One turn moves each row of this set onto another row. After a few examples, where does it send each row asked below?
j142: [ -1  -4   4  39 -10   3 -16  11 -33  -6  32  11  -2  11 -14  22   0   0
  -9  40 -15  -9  17  -1 -24  56  26 -31   0  -4  -2 -22   9 -37  41  -8]
j6: [  0  -6 -17   0  14 -30 -45  -4   8 -33   7   3 -17 -39  -3   6  21 -16
   3 -12  36 -17 -18   6  15   2  24   1  16  16  -9   0  13  23 -10 -63]
j353: [-32   4   3  43  -3 -15  26 -33  -7  32  18  13  -7  12   0 -11 -20  12
   8 -38 -22  24  12  30  -2 -53   0   9 -13  -7   2 -11  -7  -7  -9 -20]
j433: [-46   3   7   5 -15   5   3 -48   1  27  18   7  -2   0  -2 -24  -7 -13
   5  -9 -46  28  17   4   2 -54 -11   3 -11 -27   6   9   3 -22  -1  -5]
j314: [ -2 -37 -25   5  -1  33   5   2   1  24  21  21   9   6  10  11 -20  18
  16 -30 -22  40 -13  -6 -20 -38  52  -5 -25 -11  22  -8   7  -4   0   9]
j244: [ 44   4  18  14 -22 -27 -14 -48  17   3  29 -21  -7 -19 -15 -11   3 -13
 -13  -8  35 -14  13  10   9  46 -44  14 -11   2  -5   3 -13  -4  19 -29]
j546: [  5 -52  -7  -4  25  22   8  17   6  28  21  15 -20  20   8  16 -19  18
  16 -55 -12  15  -8  17  13 -22  31   1 -17  -3  26 -22  15 -21   6   6]
j378: [-20 -13 -20 -25   4  28 -13   2  14   1 -15  -6 -12  -7 -21  -4 -11 -11
 -28  -9 -33 -14  18  17   1 -30  51   4  14   9  35 -26  15 -11  14  33]
j501: [ -4  -4   0  -8  20   0 -21 -15   8 -44  21  14 -15 -34 -23   9  11 -12
   6 -25  38   2 -45   1  32   7  -1   6   5   7  -6  -6  -6  17  -1 -65]
j634: [ 51   9  36  -6   0  24  -8  21 -40  15  12   0 -13  -3 -13  43   2 -12
  -1   8  16  14  31   6 -33  20 -27   6  -6  18  19 -14  -1  -3  12   5]
j553: [ 26   9  -2  33 -34 -45  -9 -43  23  -6  22 -23   1 -16  -8 -14 -14 -14
 -20  11  16 -21  22  -4   5  52  -8   0   5  13 -23   0 -11   7  23 -33]
j196: [ 26  -7 -20  17 -15  -5  -1  -3  27  22   6   2  10  -9  -3 -27  -6  -8
  -4   6  29  13  18 -20  -9  52 -38 -16 -10 -19 -29  31 -51  -4  -6 -39]
j972: [-18 -12 -30 -10 -16  35  -8  -9   4   6  -5   6  15 -10  -6  -2 -14   0
 -11  -3 -37  22   1  -3 -28 -42  64  -3  -6  -6  27 -10   4   0   4  24]
j149: [ -4  -5  -3  36 -11  19 -10  42 -41  25   7  20 -13   5 -10   8   6   8
 -14  28   6   9  12 -15 -17  41  14 -29  19 -33 -20 -20 -18 -29  21  -1]
j489: [ 43  -5   6   3 -10  -5  -7 -24  21  20  19  -6  -2 -15 -13 -19   7 -10
  -5 -11  42   7  13   0  -1  45 -62   4 -19 -18  -9  21 -37 -10   2 -31]
j462: [-27 -18  -3  41  28 -26  36 -10   7  30   0  15   0  26  10   8 -21  11
  -2 -30  -1 -15  37  38  14 -34  10  16 -20  14   7 -11 -10   7 -14 -13]
j403: [ 16   1 -26  36 -32 -28  -2 -13  28   7   8  -7  14 -10   0 -22 -19 -11
 -16  22  12  -6  26 -22  -7  57  -4 -19   5   0 -38  17 -34   5   8 -40]
j795: [  7   3 -36 -20   1  -4 -16  13  33 -45  10  -1  -7  -2   2  18  20 -33
  -9   0  18  23 -22 -16   3   3  20  10 -16  -4 -39  37 -11 -23 -25 -39]
j736: [-37 -34  -3   0  38  -9  19 -11  23  27 -10   9  12  22  11  10 -11 -12
 -16   6 -10 -35  56  17  27 -20   5  12 -23   3  13   9  -2   2 -12   7]
j226: [ -6 -38  -5 -21  30  18  -2  19  15  14  -1  -1 -32  12 -12   8 -14   0
 -12 -39 -17 -18  12  31  23 -17  32   5   4  10  34 -32  21 -25  15  19]
j975: [  6  -4 -41  -9   3 -34 -42  14  24 -35  -1  -5 -13 -21  12  10  27 -29
  -6   2  24  -5  -4  -5  -2   2  35   2   2  12 -30  24   5   1 -26 -47]
j348: [-51 -19   5 -21  10   7   1 -36  18  23   1   5  10   5   5 -11  -3 -28
 -10  19 -39 -11  46  -5  20 -33  -8   5 -17 -24  13  20   6 -15  -2  12]
j397: [  1   4 -12 -18  10  18  -4  -2  25 -52  24  11  -8 -10 -20  18  12 -23
  -1 -17  26  26 -45 -15  26   5  -4  12 -14  -5 -24  18 -20 -11 -11 -51]
j983: [ 30   4  16   8  -6  34  -6  48 -44  35  -6  16 -20  -4  -9  21   8   1
  -9   9  26  21  23 -11 -23  20 -19  -5  15 -19  -6 -16 -24  -9   4   8]
j655: [ 30   3  28  13  -3   7 -14  -2 -32  -9  36  -3  -3   4 -17  42  -2 -12
   0  26 -12  -4  28  13 -36  42   2  -9 -14  26  21 -17  21 -22  35  -3]

j795 goes to j975
j634 goes to j983
j462 goes to j353
Now find these:
j553 goes to j244
j546 goes to j314

